One turning vector, and how many steps it has turned
The counts run from 0 to 228.
[ 15 -14 -11 -26 -11 -17  10  -6 -28  -9   4   0 -12 -16   0  21  -7   0
  -1  10  17  -1 -31 -13   8   6 -12  18  14  -3  -7  -6   4  -3   8  -1
  19 -14  -5 -19  -4  19 -11   8   4  -3  31  -4  -2 -12  11   6   0  11
  -1   1  18   3 -29 -11  30  -5   6 -10   7   7  37  -3   1 -19   4 -19
   6  -5  -9  13  41 -22  -2 -13   0  -3   9  14 -20   6 -33 -15]  191
[-22  22 -13   1 -15  -5  12 -19 -12   0  -6   7  13 -23   4   7 -15  -2
  11   7 -23 -29  12  -8  -1 -16   4  17  13  -5  -2 -11   9  18  20 -12
  -9 -13 -12  -9   6 -14   0  12 -16 -15  -7  27  -6   7   3 -12 -29   4
  39   2 -15 -31   5  15  12  12 -29 -18 -18 -12 -19   0 -19  27  -7  15
  29  -7   2  -5  -1  -7  14  -3 -11   7   7 -25  -6 -18   3   6]  228
[  7  16 -11 -16  -5 -10  15  -1  -5   4   1  -4  16 -12  20  13  -5  -5
   0 -27   9 -11   4 -19  -1  18   2  25  -3 -16  -2 -25   4  -3  27   2
   9 -27   3  -2 -19  -5  25  34 -31 -11  37   1   8  -6  22   3 -14   9
  17  18  -2  -6 -18  -1   3   1 -19 -22 -16 -15   1  10   7   0 -16  -8
  24 -11  22   4  22   1  -5  -6 -19  19 -10 -15 -28 -14   0 -15]  93
[ -6  38  -8  -7  -6  -8  -3  -1 -10 -13   1  28  14 -25 -10   6  16  27
  -2 -19  -8 -13 -19  -4   6  20   1  21  22   2  22 -21  11   7  19 -16
  25   6   2 -12 -15 -22   5  34 -28 -14  23  -5   6   6  10 -10 -11  20
  36  -5 -16  -5 -12   0  12  -1 -29 -11  -3  -5   3 -11 -15  -3 -15   0
  18   0   8  -4  -1   5  -5  -8 -19   8   2  -7 -20 -15 -29 -15]  95
[ -8  25  -7 -18  -9 -29   7  -8 -13  -3  11   1  -4 -13  13  11  10  -2
   3 -10  -6  -7 -19 -19  15  14 -19  29  -4 -20   3  -9  -2  -1  22  -6
  25 -22   6 -13  -7   1  16  25 -21  -6  37   5  -8 -16   1   4  -2  -1
   5  12  18  14 -28  -7   6  33 -15  -7 -25   3  19   9   3   1 -18 -21
  14  -2   8  11  15 -12   9 -15 -22  -1   7 -15 -18 -10 -24 -19]  89
[ -6  20 -31 -22  -1 -22   9   3 -17   6   3   3  -1 -23   8  26  29   8
  -3 -14   4 -16 -19 -16  17   5   7  15   2 -25   1   5  18  12   1  -5
  -6 -15  28 -23 -24  -8   9  15 -31   1   9  28  15   0  26 -12  -6  12
  10   1  17   9 -20   9   6 -35  -1  -1  25  -7  -2 -13   1  -8  -4 -20
  25  25  16   6   6  19  18  -5 -14 -10  -8   5 -12   5  -6  -1]  182
[ -4   6   1 -11  -7  -5  15 -10   1   0   0 -18  -2 -28  27  15  -3  18
   6   8   0  -5 -21  -2  11 -10 -14  26   3  -9   4  12  12  -2   8  12
  30 -15 -17 -32  -2 -16   9  22  -9  -3   5  16  -1  -2  10 -10 -13 -10
   3  -1   4   8 -26   4  12  16 -13 -38   0   2  41 -14 -15  -1  13   6
   0 -14   0   8   3 -16  26  -7  -9  24  17  -6   3 -11 -19   2]  205
[ -9 -29   0 -18 -15 -12   7   7   1   4  18   2 -16 -26  11   2 -24  -9
  -4  45  24 -20  -3 -15   0  -9  17  12   0 -20   3   1  18   1  -1  16
   3 -17 -14 -12  10  -2  24  -4   1  -5  20  13   0  -8   4 -20  -3 -18
  18   2   5   5 -27   7  17 -11  -1  -8 -10  -6  -7  -2   4   7 -11 -13
  12 -17  13   3  14  10  21  -6  14  39  -1  -6  -8 -15  -8   1]  31
[ -2  -8  -5 -10 -13  -3   4  -4 -26 -10   1  16  -7 -32  -1   5 -34  -1
  26  14   5 -31  11 -14   3  -1   6 -17  35  -4   3 -10  22  17   9  -4
  -3 -10  -2 -29   0   6 -10   2 -17  -3   2  16  -1   7  -4  10   0  -2
  22  -8  -5 -25  -9   6  23  -4 -11 -16 -11 -17 -18  -4  -3  15   9  18
   9  -3 -21 -15  34  14  24  11  -3  19  20 -12  -6  -5 -26   6]  51
[  3  19 -40 -19   6 -11   8  -4  -6   2  -1  15 -13 -25  10   9  15   5
   3  -5 -14 -11 -29  -5  15 -18  -3  14   8 -12   8   8   9  22   8 -23
  17   3   7 -24   1   1  -3  15   2  -1  11  20 -20   1   9   5   5  13
   1  -1  30  14 -35   5 -10  -5  -9   9  -5  -3  25 -21  -4 -14   6 -26
  32  11  31  16   2   9  17   4  -2   0   1  -7  -5 -12 -38   8]  178
[  4 -11  -4  -9   4  19  -5   5  -5  -1  10   6   9 -15  30   5 -10 -11
  -3  -2  19 -23   0   9   6  13 -11   7  11  11  20  -9  13   7  10  15
  19  10 -14 -10 -10 -26   1  47 -24 -11  28  -2  -4   4  13   6 -26  -3
  25 -11   3 -19 -25   3  20  -4 -21 -34  -4  -5  21  -5 -15 -23   3   0
   5 -11  -1  18   8   0  -6  13 -16  12  -3 -17 -18  -8  -7 -17]  98
[  2  23 -25 -14   0  -4   0  -5 -10  13   9  39 -16  -3 -29  10  14  14
  -7  10 -13   6   1  -2  17  14   9  -1   9   2   2   7  -2  20  18 -15
  17   2  -4 -18  -7   0  -6  34 -12  -7  18   0  -3 -14   2 -28   4  28
  20   5  24 -10 -24  16  -2  -8  -7  16  -8   8  17 -12 -21   8   1 -13
  23   9  10   5  10   1   8 -14 -26   1  14  14 -31   2 -11  -9]  1
[-20  14 -18 -19 -19  -5  11 -11 -18  -9  -1 -14  -5 -39  -7  14 -13   4
  13  29  -4 -31  -7 -13  -4  -6  18   3  38 -11  25   3  15  24   6  15
  20   8   0 -15   8  -5   1  -5 -19   7  -7   1  -1  -6  12 -15 -20  -4
  32 -12   2  -5  -8  -1  15   2  -7 -16   7  17  14  -5 -25   2  14   3
  -2   7 -16 -10 -19   9  13   8 -11  20  14  -3  12  -9 -14  10]  40
[  3 -10  -8  -4   7 -16  -2   6  -4  12  13  37 -31 -13  11  -2 -12  -3
  -3  10  13 -11  14  -7  16   7   4   1   9 -21   3   6  14   9  21  -2
  -3  -2   9 -30   3  -7  -1  19  -5  -3  15  21 -15   4   4   4   6  -1
  15   0  24  -1 -31  19  -3  -9   4  -4 -21 -10 -15  -7  -6   9   4  -4
  21   9  16  14  17  22  24   4 -14  17  -4  -4 -27  -4 -37  15]  165
[ -6   2 -40 -11 -14 -19  15  -4 -32 -15 -12 -13  -5  -7  21  21   5 -14
   1  -4  -3  -8   6 -16   0   2   6   4   8 -26  -9 -21   0  12  27   0
 -10 -25   8 -12  11   1  -9  18 -11 -12   8  -1 -10 -18   6  -4  15  18
  19  -1  20 -10 -12 -13   4  21   0 -11 -13  23  -2  27 -16 -14  11 -11
  13  10   1  10   5  -4  -6 -10 -24 -14   2 -14 -13  -5 -21   7]  73
[ -6  18 -24 -26 -16  -4  12 -19 -23  -3 -14  -5   0 -32  -1  20 -20  14
   4  11   6 -23 -20  -5  -6  -4  19  17  44 -11  12  11  15  22   2  20
  25  -6 -14 -17   6  12  11 -21 -11  13   1   2  -6   4  11 -19 -17  -2
  13 -19  12  -1 -22  -3   8  -7   3 -23   9  33   3 -10 -22  -5  21  -2
 -12  14  -4 -15  -9   0  20  -3 -16  10  11   9   6  17 -17   8]  41
[-13  12   5  -6  -6 -25   9 -15 -16  -1  22  25  -3 -20 -13  26  -5   6
   5  19  -2  -5  -2  -2  -9 -12   3   6   3 -10   7   0  10  12  21   1
  -3 -15 -42 -32  12  18 -10  19 -22  -1   8  16 -22  -8 -14 -17   2   5
  11   1  -4 -17 -23  32   6  20  -7  -7 -15  -8   5   1 -26  13 -12   9
  22 -12   5  -5  17 -12  23 -15 -16   6  18 -13 -12   6 -14   4]  224
[  4  11  -7 -21 -13  -7 -12  -3  -2  11  15  29   2 -26   8  -4 -20  -2
   4  23  23  -7   6 -11   7 -17   8   4  16  32  -2  14  34  -4   1  18
  11  -2 -29  -1  13   0  13 -11 -11  -2  23  26 -12   0   5 -17  19  -8
   7   6 -19 -15 -19   0  12 -14   3 -16  -7  -3 -29   3  -5  29 -19 -11
  24 -12   4  11  15   4  17  -7  -4  14   0 -22  -8   3   4   4]  137
[ -3  29  -8  -5  -2 -27   2   2   1  -5   6   5 -13 -18  21   7  17  -4
   0 -11  -9   0 -31 -15  14   9   1  36  -6 -37   7 -13  13   5  31  -7
  18 -18   6  -2  -6  -9  18  19 -24  -4  18  -1  -4  -7  16 -21 -11   6
   4   5  16  14 -27   4  -5  20  -6  -9 -20  21  19   4  -7  -8  -4 -27
   1   3  20   0   6 -14  22 -16 -31   1 -12  -2 -15  -4 -25  -1]  88
[  1   6 -13   7 -15 -18  12 -10  -7  13   2  19   9 -21  -7  20 -15  19
  11   3   9   2   1  17  -9  -5   5  17   1  -3   0  10  11  18  13   2
 -14 -19 -35 -33   5  19 -18   9 -15  -5   8  13 -23  -1  -7 -14 -14   2
  12 -11  -4 -14 -36  25   3   6   3  -9 -19 -12 -16  -4  -5   9  -2  12
  21  -6  10  -5  15  -8  20 -31 -17   9   6  -7  -8   7 -22  11]  225
[ -1  11 -38 -16  -5 -25  16  -6 -16  17  -8  -1  -5 -23   6  17   2   3
 -17   6  10  -8 -15   4  14   3  10  15  -6 -23  -4  24  -4   4  -9   6
   7   0 -18  -2   7  -5  13   8   2  -4  15   3  -3 -15   7 -44  -8  20
   5  -5  25  -1 -25  -5  16 -30  -1   1   2  15  13  -8 -16 -12  -5 -27
  24  18   7  12   6  -9   5  -6 -22  19 -15  12 -26   9   2 -14]  14
[  4   6 -16 -19  12  -2  10  -6   0  16   8   2   6 -26  20   1  -4  -4
 -14  -3  -3  -3  -2  15  15  -2  -6  23  -8  -3   6  -8  17   1   8  23
  14  -6 -23 -19 -20   5   1  18  -9  -3  22   1 -11   2  -3 -20 -17   7
  -8  14  17  17 -48  -5   0   3 -18 -24 -17 -18  32  -6  -2 -11   6 -10
  31   3   9  12  16   2  13 -28 -12   9 -16 -21 -18   7 -10 -13]  104
[ 10   0 -13  -9  25   0  -9  16   4  12  14  39   0 -15   8  -3  -9 -11
 -13  -3  -7 -18  20  -7  13 -10   9   8   4   1  -9  -1  12   8  -4  -6
   7   5  -2  -5  -8 -11  10  26 -12 -10   7  17  12   6  15  -9 -15  -3
  22  11   3 -23 -26  14   4 -21 -25  -5  -4 -29   7 -16  -2  12  -2 -15
  41   0  37  10  16  18  12   3  -3  22  -9  -2 -35  -6   3  -5]  4
[ 17   2 -15 -29 -13   6  21 -12  -6  -1 -18 -20   0 -45  24   3 -38  -5
  14   2  17 -32  -2 -15  -9  -2  13  16  32 -10   2   0  21  15   1   6
  23  -9   7 -15   1  -2  17 -14  -2 -10  16  27  13  10  11  -1 -22   0
  14  -3  -2 -15  -4  -8  10 -13  -9 -31   1 -10  -6  -1  13   8   7   5
  10   4  -4  -6   9   0  10  11  13  29  12 -16   6 -10  -7   1]  38
[ -7  24  15 -15   1  -8   6  -4 -18  20  15  21   8 -18  -7  -1 -23   7
  -8 -19  12 -12  10   7   7  26   3  11   3  -1 -11  -3  10   0  10  11
  14 -11 -27  -5  -8   8  12  19 -23  -3  21   6   3  -8   6 -15 -26  -1
   4  15  -4 -17  -1   8  26 -10 -10 -19  -8 -31  -3  -7  -5  10 -24   1
  18  -8   0  -1  45   0   9 -15 -23   7 -10  -4 -29  14  19 -19]  109
[ -2  -5  19 -17 -11 -10  16  -5  -3  -3   8   3  -8 -28  22  14  -8  -1
 -14  11  11 -20 -23 -12   8  -4 -19  19   5 -18   6   9  11  -2   5  17
  24   1 -22 -19   1 -13  16  23  -7  -2  23  19   0 -10  21   5 -23 -17
   0  -8 -14  -1 -19   4  18   6 -11 -36  25  -3  30 -10  -8  -5  -7   5
 -10 -22   6  15  13 -15  14  16 -15  13   5   1 -19  -1 -17   0]  204
[-12   7 -11  -8   0 -15  15  -7   2   7  -6 -16   1 -13  18  16 -18 -13
   2  12 -19 -15  11   5   2  -9   8  20  -4 -17  -2  -1  13  15  12  12
  -7 -21 -33 -11  -6   7  -6  12 -24   2 -12  13  -6  -9  -6 -25 -35  -3
  13  -1   0   3 -25  18 -12  14 -10 -30  -6  12  12   0 -34   7  24  13
   9  -8  12  -3   4 -11  33 -23 -13   0   3 -21 -15   8   1  22]  221
[  6  11   0 -19  -1 -13 -28   9 -11 -13  19  31  -2  -7  10   0  -5   2
  24 -16  -5  -9 -16  -6  30  17 -33  16   7   7  12  -7   7  -3   9 -12
  23  -6  10 -10 -20 -20  11  24 -23  -2  13  14  -2   4  24  13  -6   0
  19 -12   4 -12 -14   2  15   9 -16 -23  -5   4   7 -13 -14   7  10   2
  -3  -8   0  18  21 -15  19   6 -21 -24  13  -4 -16 -14 -23  -7]  83
[  4  -3 -12  -2  -6 -18   2  -3 -10 -16  -7   6 -10 -20  38   1  -2 -15
   6 -13  -9 -20  -2  -2  10 -14 -22   6   7 -23   4   2  10   9  19  -9
   3   3   3 -21  13 -24 -17  10  -3 -18  10  11 -10  11  16  17   7   9
  23   0  12 -10 -19   0   4   2   5 -29   3  10   2   8 -25   3  20   3
  11   6  10  25  19  -5   9   9 -22   1  -4 -15 -17 -22 -36  20]  71
[  0   0  -7 -25   5   1  21 -13   1  -3  13  -5 -17 -32  12  11 -13   7
  11  11   4  -8  -2 -15  -7 -19  16   5  22 -10  13   7  27  10  20  -2
   6   1 -15 -33  -6   6  -7   5  -5 -14   3  20   0  11 -11 -10  -1   4
  11  15  14   1 -35   3 -10  -7   7 -18   2  -3  15 -11  -7  13  27  10
  14   7   7  -7   1   9  24   5  -4  38  17 -17  24 -11 -28  22]  44
[ -4 -11  -5 -14 -10 -12   8   3 -27 -14   6 -12 -17 -25  22   3   2 -22
   0  -1  -7 -30  -7 -21  13   0 -11  15   5 -25 -13 -12   8  -3   8   0
  20   2   6  -7  -3 -19   9  16  -9 -10  17  17  18 -10  21  -1 -19  -1
  19  11   3  -7  -5  -7  26  -7 -15 -20  31  10  10   1 -22 -10   1 -10
   6   3  -4  16  34  -7   5  10 -23   0  -3  13 -20  -9   0  -7]  188
[ -2   3 -14  -3  -3   0   5  18  -2   7  -6   2  20 -13   9   6  -1   5
  -4 -13  20  -3 -13 -12  -8  11  -6  18 -17  -7   8 -21  10   9  27   3
   6 -16  -3 -16 -21  -2   5  31 -36 -22  26   3   5  -7  26  -5 -12   1
  23  -2   9  -5 -42   8  -7  -7 -11  -8 -18  -8  -2   4  17 -10  -8  -4
  15  -5  18   0   1   7  -2 -24 -13  19 -14   3 -26  -5 -14 -16]  92
[ -2  12  -9 -26 -16  -3  -7  -2 -19   1   9  35   7 -10 -17   3 -32 -19
  11  26  15  -9   6 -21   9   2  13 -11  35  -5  -3   3  27   6  -2   8
   2   2   5 -12  11  -4  23 -11 -17  -4  -3  11   6  -8  20 -11  -7 -17
  30 -20  -9 -40  -3   0  12  -5   2 -12 -18  14 -23  -1   3  23  -1   6
 -10  -6 -21  -8   7  -2  20  15  -9  17   8  -9 -17   0   6   6]  141
[ 14   4 -10 -23 -10 -11   0  10 -24  -8  -5   8  16   1  19  15 -23 -20
   8  -6   1  -8 -15  -9  24  11  -1   8   4 -13 -13 -29   0  -1  18  -3
   5  -7  12 -15  -5   3  -2  23 -13  -9  17 -17   1  -6  26  12  -6   5
   7  -3  11 -22 -28  -1  10  19  -6 -25 -12   8  25   5   7 -10  15  -1
  -4 -17   3   0  13 -20   0  -5 -14  -6   3 -14 -28   0 -22  -5]  85
[ 11  -1  -4  -6 -13 -21   7  -9 -21   0   1  18 -14 -18  47  12 -20 -20
   5 -15   2 -20 -12  -3   4 -10 -15   5  10 -20   0   4  11  18   8   4
  -5  10  -3 -16  13  -5 -14  12   1  -6  13  10 -19   1  25  34   3  -1
   8 -17  11 -14  -8   0  12   7   4 -27  13   2   1  12 -11  -2   2 -10
   8  -7   9  11  27 -16  -1  19 -35   4  -5 -10 -20   6 -32  15]  70
[-26  37 -24 -24  -1  -8   6 -13 -12  12  25   6   8 -23   1   4   2  13
  -6  13  -2  -7   5  -7  12 -14   2  15   5  -3   9  15  14  10   0  -1
  10   0 -22 -13   7  -5  11   9 -24  -3  -3  24 -17  -4  -3 -31   2  -1
  16   2  -7 -14 -12   0  20   1 -28  -3   1 -15  12 -18 -20  20 -18 -10
  41 -12   0   4  -2  -1  12   1 -10  10  -3 -21   1  -1  13  -4]  122
[ -5  -1  -1 -23  -7  -7   1  12 -14 -14  11   4  19 -22   5  10 -16  -9
  18   6  11 -17  -6 -21  16   2 -10  21   9  -1   0 -16  15   7   7 -12
  22 -11   7 -34  -4 -12   9  23 -21 -16  10  11  25   3  25  10 -18 -12
  23  19 -10 -16  -3   6  10   0 -22 -26  15 -19  34  -8   5   8  -1  12
   2 -21   5  -2  14   4   9   2   2  20  16  -2  -2  -8   0  -9]  200
[-15   9 -23 -13 -14 -32   0  -1 -21 -11  16  26 -10   0   6  17  24  -4
   0   3  15  -6 -10 -24  -6  -2   1   7   3 -13   6 -12  14   6  17   0
 -18  -6 -14 -15  -3   2 -23  23 -30   0  28  18 -19  -7  15   7  12  10
  21  -6   9  -3 -31   9   5   9  14  -9  12  28 -18  11 -28  -1  -5  -5
   9   1  14  23  12  -5   8  -8 -32  -8   8  -1 -23 -14 -30   3]  75
[  0  32 -28  -9  -2 -14   6 -13 -16  13 -12  -9  22 -33  12   0 -13   1
  12  -7 -14  -6   3 -11  19 -15  15   7   3  -3 -19  -2  12  12   4  12
   6  -2  -9  -6   4 -24  12  -5  -5 -17 -14   2   5   7  14 -39 -25  12
  19   4  -7 -22  -3  -8  21 -17 -23 -29   2  -5  -1 -10 -17  31  13  12
  19   0  -7  -3   7  -9  18  -3 -27  10 -17 -17  -5  -2  20   1]  127
[  1  24 -30 -22  -3 -20   3 -21  -8   7  -4  18   3 -30 -23   7  -4  10
   8  28   1  13  -2 -15  12 -12  20   8  18   7  -6   4  21   7   7   2
   4  -9 -21  -5   8  11  -6 -13 -12  -9   7   6 -14 -12   0 -41  13  19
  11   5  -2 -19 -30  -3   7  -8   0  -3 -13  15 -13   3 -11  29   1  -6
  25  14  -7  -8   1  -4  16 -30  -8   8  -8  -9  -5   4   2   9]  135
[  2   2  -8 -14  -3 -23  11  -3 -18  -2   4   1 -15 -41  -4   9  -8   8
  11  34  -6   1 -33 -14  18 -19   9  16  12  -4  -1   9  16  -1  -4  -1
  23  -5 -17 -19   2  17   7  -2  15  11  11   6 -10  -3   6 -38   5   2
   2  -4   1  -2 -42   8   7   1   1  -2 -14  14  24 -18  -9   6   8  -4
  21   5  -3  -5   2 -10  32 -17  -1  21   5   5  -3   3 -28  -2]  29
[ 10  -6 -20 -11  -9 -23   3  15 -28  -9  -6  30  -8 -33   8   9   1  11
   8 -10  -8 -28 -21 -12  24  -8  -7   4  13  -2  -6 -11   1  -4  -3  -7
   5   8   1 -33  -8 -18 -22  20 -10  -7   5   6   1  15  20   9  -1   8
  15  -9  -6 -15 -27   4  24  -9 -14  -9  17 -23  14 -17  -7 -15  -6  -2
  26   1  -5  -2  17  17   0  -2  -4   6   0  16 -13 -15 -36 -10]  185
[  9   5 -25 -11 -18 -20  23  -7 -22   5 -22   6 -10 -35  13   3 -33   2
  12  -5   2 -26  -2   0  -2  14  13  12  32 -26  -5  -6  22  16   4   8
  -4 -12  -9 -14   4  12  -9 -22 -13  -4  -4   4   6   6  11  -1 -32  14
  19  -4  -4  -5  -2   3   2   1   2 -32  -2  10 -19  13  -8   3  14   3
  -8  20  -1 -16  18   6   8 -11 -12   5  -6   3 -18   5 -18  21]  53
